The same turns and mirrors carry the whole set onto itself, and each row onto the other rows of its family. Which rows share a family with each named row? Give them in list order.
These 32 rows form 4 families of 8 rows each.
k_205: [ 25  17  25   8  -2 -28 -12 -14  -6]
k_567: [ -8   2   2  -3  -4   8  -2  20 -26]
k_718: [ -4  -9   1   7  -3 -32  16  -5 -22]
k_849: [ 18 -21  -2   4  28 -23  -2   8 -13]
k_293: [  4  21  12  41  30   3  13 -14 -24]
k_124: [ 14  27  21  -5  -9 -21  -5  -8  -7]
k_247: [  8 -22  -2  10   3 -25  -5 -18 -17]
k_301: [ 10   9  14  17   5 -21 -36  -8  -7]
k_729: [  7 -16  -7  21  11 -30   8   1 -29]
k_803: [ 18  -9  -4  -2   7 -34   5  11 -13]
k_476: [ 29  -7   1  15  41 -20  -4   2 -18]
k_672: [ 13   7  34  26  11  -7 -23  -8   4]
k_865: [  3  11   8   3  10   5  35  15 -18]
k_689: [ 10 -14   1   7  14 -32  -2  -8   4]
k_962: [ 18 -10 -17   6   8  11  19   8 -20]
k_295: [ -4  30  24  20   6  20  -4  -7 -13]
k_539: [ 15  23  18 -11   1  11 -12  12 -10]
k_741: [  9  -5   2  10  25  18  18  17 -29]
k_161: [ 22  28  26  14  24  19  -2 -10 -11]
k_466: [  7   1  18  36  15 -18 -28  -9 -16]
k_280: [ 23   9   6  17  38  -8  31  -3 -18]
k_464: [ -9   7   5   5 -15 -25   5   0 -23]
k_303: [  5   0 -14  13  11   0  31  13  -6]
k_242: [ 29  20  20  19   4  26  11   1 -15]
k_928: [ 19  11   0   5  27   5  36   5 -10]
k_840: [ 19   9  34  24   0  -9 -13 -25 -12]
k_877: [  7  32  19  36  13  11   9 -12 -13]
k_166: [ 10   3   9  38  33  -8 -21  -9 -23]
k_459: [ -7   0  -5   7   6  20  11  14 -26]
k_605: [ 23  26  20   7   8  22 -16   5 -10]
k_328: [ 19  18  16  25  11 -28 -13 -26 -11]
k_7: [ 8 21 19 33  8 24  8 10 -6]

The rest of the family of k_247: k_672, k_689, k_962, k_303, k_242, k_840, k_7
The rest of the family of k_293: k_567, k_124, k_476, k_539, k_280, k_464, k_166
The rest of the family of k_605: k_205, k_718, k_849, k_466, k_928, k_877, k_459

The same turns and mirrors carry the whole set onto itself, and each row onto the other rows of its family. Which rows share a family with each named row? Give them in list order.
These 32 rows form 4 families of 8 rows each.
k_443: [ -1  -2 -22  -3  20  -3 -16  23  22]
k_374: [-20  17   0 -11  -7   1   4  29  -7]
k_821: [-1 -5 -8 -8 26 -7 -9  8 25]
k_300: [ -2  10  -8 -14  17 -12 -22   5  22]
k_912: [  0 -12   6  10 -21  29   3   4 -19]
k_330: [  3  -2   9  22 -16   0 -15 -23 -12]
k_650: [ -3   4 -15  -5  13  12   4  34  19]
k_370: [ -3  19   0 -19   8   9   5  19  22]
k_417: [ 15  -5   6  15 -10  16 -22 -15  27]
k_108: [-16  11   3  -3  14  19  10  26  21]
k_880: [  1   4  15  18 -23  13   6 -11 -14]
k_39: [ -6   2   0 -12  14  12  17  24  17]
k_113: [-26  -1  -5  10  15 -12 -26  14   2]
k_794: [ -6  -2   9  22 -33  18  -7   6 -10]
k_450: [  3   6   3  14 -29  20  -2   2 -21]
k_59: [ 16   0  10  14  -5   8 -11 -29   9]
k_898: [ 19  10   5   4 -17  34   5  -4   8]
k_235: [-11   3  -3   0  26   3 -16   9  31]
k_785: [ 13   6  15  11 -13  22  10 -18   7]
k_525: [ 23   2  -2   7  -3  15 -21 -21  16]
k_645: [-21  -1  -3  -2   1  -2   9  30 -13]
k_355: [-20  10  -8  -5   1 -20 -21  16  -7]
k_922: [  9   2  12  12 -22  33   3   2  18]
k_57: [  1 -21  -3  16 -13   9 -23  -9 -20]
k_668: [ 17 -19  -1   8   2  16 -23 -19  10]
k_94: [-17  -8 -11   1  12 -21 -18  14  -5]
k_579: [-15   3 -16   1   2   4   0  40  -4]
k_277: [ 17 -11   7   2  -6  37   5  -5  11]
k_200: [  0  -9   2  23 -22   2 -32 -11  -1]
k_104: [-32   7   1   8   3   5  -1  31  -6]
k_726: [  7  -2  -6  17 -17   1 -30 -14 -14]
k_395: [-13  -3 -22   4  10 -10 -19  28  -1]

The rest of the family of k_650: k_443, k_330, k_880, k_59, k_785, k_579, k_395
The rest of the family of k_94: k_821, k_39, k_450, k_898, k_525, k_645, k_726

The same turns and mirrors carry the whole set onto itself, and each row onto the other rows of its family. Which rows share a family with each named row? Give them in list order.
These 30 rows form 5 families of 6 rows each.
k_621: [ 22   8 -35 -21  -8   3  -6  16  40 -32  15  20  13  -2  -2 -14 -25]
k_111: [  0 -31   7   0 -16 -17  12  14  -1  18  -7  -8  -3   7   6  -3 -47]
k_372: [  7  -1 -16 -22 -30  13   5  25  39 -43   2  17 -22   1 -16  12  -5]
k_302: [  6  17 -24 -33  -5   2   0  20  45 -33   3  22  11 -14  -3  -5 -21]
k_148: [ -7 -19 -11   7   4 -21   4  23   8  21   1  -8   4   2 -10 -15 -41]
k_425: [ 15  12 -13 -34 -25  -5   6  22  27 -48   8  13 -11  -3 -14  18 -20]
k_299: [ 14   2  -7 -41 -26   7   8   8  36 -35  -5  24   7  -8  16   6 -30]
k_897: [-11 -20   2   4 -13 -25   9  25  -3  11  -3 -17 -19  -4 -17   3 -34]
k_749: [ 19  15 -26 -30  -6  -3   4  22  37 -39  13  22  12   3  -8  -1 -25]
k_56: [ 26   3  -9 -37 -25   2  11  12  29 -41   5  23   7   8  11   9 -33]
k_696: [ 10 -37  11   1 -18 -12  10   8   3  18 -13   2   4  11   7   1 -31]
k_581: [ 18 -13  -9 -27 -31  21  10  13  40 -35  -3  27  -4  12  11   2 -19]
k_188: [ -3 -23   6   6 -16 -22   5  23   1   9  -8 -11 -19  -3 -25  11 -11]
k_807: [ 15  11  -5 -27 -27  -4  -3  19  18 -45   5  12  -7 -16 -19  18  -6]
k_616: [ 10   1 -30 -18  -8  16   3  23  49 -32   5  27   4   8  -8  -9 -11]
k_33: [ 18  12 -23 -21  -2   1  -6  18  29 -33  10  26  24 -10  -9  -8 -15]
k_259: [  2 -15 -19  15   6 -14   0  25  20  19  -6 -10  -1  -1 -19 -21 -36]
k_109: [ -4 -27   6  11 -24  -3  -2  12   8  16 -14   4 -10  -9  20  -7 -43]
k_250: [-19 -23   4  -3 -11 -21   9  23   9  16  -9  -9 -27  -2 -19  -3 -22]
k_219: [-12 -12 -15  19  -2  -9  -9  22  18  20  -6   3  -4 -14   1 -18 -36]
k_14: [-15 -22  -8  -1   6 -17   6  21  20  26  -6   2  -3   3 -10 -23 -31]
k_625: [ 14 -33   5   5 -19  -4   9  10  10  16 -15  -7  -3   9  10  -8 -48]
k_680: [  3  13 -10 -39 -27  -1   4  19  34 -42  -2  15 -13 -17  -8  15 -15]
k_58: [  1 -21   2   8 -23 -15   5  25   6   5 -11 -20 -30  -4 -22   6 -28]
k_48: [ 15   8 -20 -25 -29  -4  -4  22  28 -45  12   5 -21 -12 -16  10 -12]
k_184: [-16 -15   0  15 -23 -12  -6  24   6  10 -11  -7 -28 -19  -7   1 -29]
k_629: [ 30  -8  -9 -31 -38   7   3   6  26 -39   6  16  -2   2  18   5 -31]
k_745: [  1 -20 -11  11  10 -18   1  20  13  22  -5   1  12   4 -16 -13 -21]
k_995: [ -8 -33  12  -9 -16 -12  14  12  10  21 -14   0 -10   8   5 -10 -36]
k_458: [ 29  -3   1 -31 -29   6   2   5  19 -37  -1  26  15  -3  14   7 -23]

The rest of the family of k_616: k_372, k_581, k_109, k_219, k_184
The rest of the family of k_111: k_148, k_425, k_897, k_749, k_56
The rest of the family of k_299: k_302, k_250, k_14, k_680, k_995
The rest of the family of k_48: k_621, k_259, k_625, k_58, k_629

The same turns and mirrors carry the whole set onto itself, and each row onto the other rows of its family. Which rows share a family with each named row? Give them in list order.
These 36 rows form 12 families of 3 rows each.
k_264: [-19  -6  19   1  -6 -10   2  -9 -15  -8  15]
k_288: [ -7   6 -25  -5  16  29  30 -35   2   4 -10]
k_693: [ -7  24 -20  -9  13  20 -16   7  13  -3 -15]
k_76: [ -5  -2 -14   9  18  18 -27  -4  16  -7 -18]
k_391: [-14   7 -19 -12   8  29  29 -35  -3   8 -20]
k_981: [ -8   3 -38   7   5  22 -16  -7   4 -14 -16]
k_659: [  2  -6  10  11   7  -3  13  -8 -22  12  24]
k_376: [-24  12   7 -10   2  26  34 -20 -11  14  -3]
k_449: [25 -8  4  1  4 -8  3  4 -8 20  9]
k_204: [ -2   4  -3  13  13  14 -23  -5  27 -10  -6]
k_779: [ 11  -7  20  15   2 -13  22  -6  -5   2   4]
k_442: [ -7   5  -2  -3  18   6 -14 -16  12 -28 -26]
k_836: [  3  13 -24  10   4  24 -14   5  19   9 -15]
k_418: [-21   6 -18  -6  10  28  28 -35  -6  17 -11]
k_884: [  5 -23  13   0   9 -13  13  -8  -8 -10   9]
k_275: [-14  10 -33  -9  -3  11 -15   1   6 -10 -21]
k_356: [ -7  15 -19   3  24  17 -26  -7  -1 -16  -9]
k_27: [-28  15  -8   5  -2  16  28 -39  -2   7  -5]
k_465: [ 12  -9  12   2  13 -26  -2 -12   0   5   1]
k_627: [ -2   4 -29  -1  23   9 -15   6  16 -13  -4]
k_536: [ 15 -13   4   4  -4 -13  10  13 -10  -2   3]
k_850: [-14  10 -19  -3  23  14 -23  -5  19  -8 -15]
k_780: [-14   8 -15  -7  -5  19  28 -43 -12  12  -8]
k_232: [ -3   6 -12 -11  -1  24  37 -19   5  27  -6]
k_551: [  1 -11  11   6   6 -14  12  -6 -26  15  12]
k_473: [ -9   0  -9   7   8  11 -29   0  21  -7 -13]
k_470: [  5  -2   8  -2   4 -30   2   4  -9   3 -10]
k_311: [  3 -17  17  12   5 -10   8   4 -17   0   5]
k_193: [  3  -7 -21  -5  19  21 -10   8  15  -6 -26]
k_979: [-14  24 -13  -9  -4  31  20 -34  -7  10   2]
k_325: [ -7  18 -11  -8 -11   7  34 -32  -2  19  -9]
k_547: [-17  15   2 -19 -11  15  30 -19 -15  10 -16]
k_87: [-15  19 -19 -12   8  21  18 -25 -15  31  -4]
k_790: [  4 -19  16   7   5 -11   6 -10 -16  14  13]
k_234: [-25  11 -26  -3  12   7  24 -31 -22  -5  -9]
k_600: [  5 -14  15  13 -15 -11   4  -6   0  17   2]

The rest of the family of k_449: k_836, k_232
The rest of the family of k_473: k_391, k_551
The rest of the family of k_27: k_884, k_356
The rest of the family of k_311: k_850, k_780
The rest of the family of k_87: k_193, k_600
The rest of the family of k_547: k_275, k_470
The rest of the family of k_418: k_76, k_790
The rest of the family of k_659: k_288, k_204
The rest of the family of k_264: k_442, k_234
The rest of the family of k_465: k_981, k_376

